0: [ 94  71 145 110 193 245  49 157 109 186 162 140 164 109  93 128]
1: [130 130 151  55 223 255  71 197 157 159 129  84 197 147  88 146]
2: [143 102 114 115 145 179 112 131 122  92 112 142 195 163 108 155]
3: [176  91  86 135 134 124 123 185  90  92 160 132 164 160 112 190]
4: [144  70 165 103 230 241  82 185 119 161 122 143 144 133 111 133]
5: [132 145 156 139  18  47 185  81 133  82 103  83  14  39 146 131]
6: [121 122 108 125 112  79 193 140  97 135 115  98 148 157 102 156]
7: [110 164 140 122 251 196   7 123  91  81 242 127 192 226  81 115]
8: [ 89 181 120 159 255 202  35 113  44  78 214 158 204 223 102  90]
9: [111 135 125 131 235 178  34 140  40  79 208 123 208 223  74 116]
10: [ 74 122 196 148 121  28 159 117 188 177  64 162   0  27 255 111]
11: [120 179 118 150 227 189  33 119  83  63 224 128 200 206  85 112]
12: [117 146 138 171 213 219  40 133  91  83 198 113 184 191 107  98]
13: [168  83 102 139 111 127 144 152 118 108 102 154 186 165 103 165]
14: [126 115 112 145 104 108 169 136 122 130 124 130 147 164  99 146]
15: [102 164 166  86 235 255  43 186 172 166 112  92 183 137 109 149]
16: [140 141 101 140  72  93 194 124 114 119 122 135 143 157 104 153]
17: [127 119 170  53 231 248  71 183 112 144 121  94 201 139 113 154]
18: [ 77 118 201  81  76  97  93 118 158  93  87 150  25   9 165  93]
19: [178  97  38 136 159 138 102 185  81 102 159 159 175 157  84 151]
20: [135 120 119 105 114 136 112 113 139 133  82 136 153 139 127 158]
21: [120  91 103 154 171 159 117 170  64  90 160 123 163 160  95 152]
22: [128 138 164 129  42  61 131  75 119  84 104 141  60  27 148 102]
23: [111 134 118 139  91 116 165 155 137 165  77 142 155 148 133 126]
24: [165 105  97 114 136 158 110 150 158 150 103 139 182 144  99 165]
25: [114 121 133 116 210 214  55 145  78  89 151  83 213 197 119 151]
26: [162 180  77 196   0   0 243  55 194 164 102 134  93 112 127 101]
27: [122 138 187  59 248 255  23 181 129 153 139  89 220 170  93 165]
28: [ 75  91 149  92 121 123  88 146 129 165  93 150  70  15 162 125]
29: [119 170  82 174  79  20 233 109 134 187  98 144 129 151 105 117]
30: [114 103 147  60 236 229  51 155 151 149 133  94 191 128 113 123]
31: [115 184 101 176  45  87 226 117 122 173 112 141 141 172 134 126]
32: [ 96 112 156 121 255 240  76 167 130 126 131 131 124 152 103 136]
33: [112 100 141  81 242 223  47 163 135 133 136  88 182 155 109 124]
34: [ 52 110 199 147 111  45 154 114 190 163  81 189   0  23 222  84]
35: [127 147 155  63 234 253  47 146 107 113 171 122 191 172  88 157]
36: [164  92  81 130 139 133 128 169  69  72 176 135 185 183  88 179]
37: [157 137 110  77 178 192  75 147 126 121 136 105 160 170  93 153]
38: [ 67 122 201 160 110  40 150 118 205 157  73 196   0   3 237  97]
39: [126 135 194 131  56  36 162  17 143  73 109 133  19  48 150 111]
40: [120 126 161 119 199 255  24 158  89 146 166 131 203 196  63 146]
41: [ 98  98 191 111 213 223  62 158 127 169 122 131 135 138 110 109]
42: [157 127  96 116 200 165 102 181  67  68 176 125 187 178  61 143]

[134 146 108 137  54  68 218 112 115 126 102 130 128 124 130 131] 16
[110 147 131 126 195 247  37 157 131 136 165 128 190 190  59 148] 40
[149 119 128 112  89 128 176 112 136 204  90 139 151 132 117 122] 23
[238 170  76 146   0   0 255  53 236 165  41 135  95  61 151  96] 26
[ 96 147 139  85  64 119 100 115 116 141 125 131  68  41 174 133] 28
[122 132 115 140 251 194  45 142  94  78 168  94 229 173  91 136] 25
[216 179  83 151   0   0 255  30 194 154  87 100  46  85 146  97] 26
[ 98  88 140 157 216 212  72 157 127  87 128 134 140 123 109 108] 32
[159  92  65 145 130 124 127 174  83  92 149 156 161 168 108 182] 3
[117  85 153 137 212 195  75 172  89 127 144 130 108 179  94 132] 32
[106 198 130 154 249 201  17 138  76  71 217 134 206 209  90 111] 11
[118 137 122 155 195 214  77 156  64  89 178 121 193 188  59 109] 12
[102  66 122 134 188 157 121 154  74  92 166  86 106 155  85 143] 21
[114 140  87 128 103 101 148 132 149 169  98 127 173 166 133 133] 23
[135 120 147  99 181 231  65 140 111 136 147 114 190 188  76 131] 40
[105 108 148  98  63  98 122 109 104 105 103 135  75  21 149 109] 22
[193 198  92 185   0   0 255  47 187 152  84 111  76  97 156 114] 26
[140  89  58 138 122 120 152 169 100  77 135 153 123 148 129 152] 3
[220 179  92 153   0   0 255  69 214 150  74 131  78  98 132 119] 26
[119  97 119 137 196 168 156 153  80 122 164 128 139 150 121 126] 21
[ 84  89 148 115 176 190  86 145 112 125 134 124 114 119 116 154] 41
[172  91 111 103 144 164 103 159 121 109 128 149 202 168  98 167] 2
[135 112 149 129 255 255   0 159 124 108 111  62 233 228 134 132] 25
[114  93 130 106 165 154 140 146  89  98 158 122  91 113 115 143] 21
[ 96  92 139 130 172 190  83 138 118 138 108 135 145 123 113 114] 41
[227 198  96 151   0   0 255  43 212 152  91 124  50 109 164 108] 26
[ 97  99 181  97 112 138 111 149 132 181  90 132 101  78 183 132] 28
[ 78  97 185  88  83 124 106 107 121 170 109 133  57  40 182  95] 28
[199 186  92 164   0   0 255  69 238 162  66 128  83  99 161 114] 26
[175 182  87 182   0   0 255  55 192 157  93 127  76 108 132 127] 26
[183 175 113 190   0   0 255  75 187 164  97 140  88  97 134  82] 26
[107 158 117 154 215 199  33 130  72  89 177 100 194 186  78 111] 12
[ 98 108 169 122 211 225  59 152 165 168 128 119 144 143 108  92] 41
[147  80 169 116 219 211  86 149 110 122 134  91 167 167 112 142] 33
[105 113 118 110 255 255   4 147 124  96 156  95 226 222 115 140] 25
[193 188  63 203   0   0 255  52 171 162  99 119  77 119 156 104] 26
[ 99 181 132 149 252 193  10 118  79  40 227 127 211 171  95 104] 11
[174 190  95 191  20   0 255  65 129 168 127 141  60 140 134 107] 26
[ 99 134 193  84  52  90  96 103 139  96 114 139  10  23 179 109] 18
[107  95 121 129 207 166 106 171  74  95 137 138 119 141  98 126] 21
[ 87 106 144  84 208 230  82 156 153 157 115 156 142 121 109 118] 41
[ 67 140 135 101 110 106 120 126 109 136  99 115 103  43 174 141] 28
[174 182 102 189   0   0 255  72 176 150 103 127  46 116 153 112] 26
[205 182  89 170  28  12 223  78 171 109 113  82  45 107 143 124] 26
[188 191  86 178   0   0 249  33 169 151 104 134  45 136 127 125] 26
[178  73  85 114 128 158 119 178 114 103 111 159 196 145 117 183] 13
[177  91  71 105 172 133 101 169  68  51 165 141 189 179 102 174] 36
[ 93 108 142 107 131 137 107 158 135 149 103 148 100  62 179 154] 28
[205 178  70 107   0   0 255  45 216 184  93 117 108  76 163 118] 26
[188 183  84 201   0   0 255  56 172 155 107 124  66 119 162 113] 26
[203 193  86 111   0   0 255  49 253 173  57 147 102  49 148  98] 26
[120  79 159  89 125 149 127 148 177 171  86 159  69  74 176 145] 28
[184 174 104 187   1   0 255  40 189 174 110 128  80 126 154 111] 26
[210 196  59 116   0   0 255  37 238 194  81 157 104  64 171  94] 26
[134 134 131 155 215 243  75 124  70  77 181  93 204 194  99 110] 12
[209 177  98 173   0   0 255  78 209 149  72 131  73 102 149 108] 26
[242 161  61 113   0   0 255  53 255 204  65  84  98  58 173 112] 26
[ 84 121 166  87 120 116  95 139 146 158  91 152  90  42 186 100] 28
[ 97  67 167  84 177 203 102 136 128 160  82 153  89  67 171 170] 28
[ 98  91 137 120 211 177  88 155  72  93 141 118 107 150 125 124] 21
[111 146 202 146 234 221  61 135  72  83 190 108 185 186 120 125] 12
[214 198  71 174   0   0 255  60 189 162  96 105  70  98 154 115] 26
[109 167 129 164 248 216  30 131  90  54 200 121 212 226  84 103] 11
[ 96  96 150 120 197 182 104 148  95 144 125 114 143 169 140 146] 41
[197 210  84 185   0   0 251  43 191 140 124 114  66 103 172  94] 26
[108 122 124 127 187 187  88 150  84 106 154 140 172 174  87 163] 21
[120 105  86 122 183 177 115 140  87 108 156 146 132 174  95 161] 21
[ 81 112 155 135 210 223  75 149 123 174 138 148 119 111 127 100] 41
[114  71 136 111 205 210 100 165  68 101 141 126 135 177  50 138] 21
[105 144 151 121  82 113 120 121 117 137 103 128 112   7 167 117] 28
[128  88 160 160 186 165  71 161  91 122 133  94 172 242 125 129] 25
[ 85  78 160 132 174 177 104 167 102 125 127 106 133 132 133 120] 41
[103  67 126 115 137 176 103 174 126 156 102 140 143  66 155 140] 28
[144  93 101 124 208 164 106 144  62  86 170 142 116 131  92 126] 21
[207 187  90 170   0   0 255  43 185 138 102 112  71 122 156  83] 26
[198 195  94 155   0   0 255  56 224 141  80 117  79  99 167  97] 26
[196 185  71 156   0   0 255  62 211 152 108 117  98 131 152 109] 26
[ 84  91 128  89 130 122  96 148 144 161  85 160  86  46 141 141] 28
[110 116  90 134  75  74 122 104 105  99 145 138 152  36 136 141] 22
[111  97 143 121 136 163 105 121  88 144 105 119 114  88 132 160] 20
[ 45  98 225 103  70  78 145 117 172 159  92 179   0  17 199  58] 34
[213 160  59 150   0   0 255  28 193 155 109  97  60 154 125 115] 26
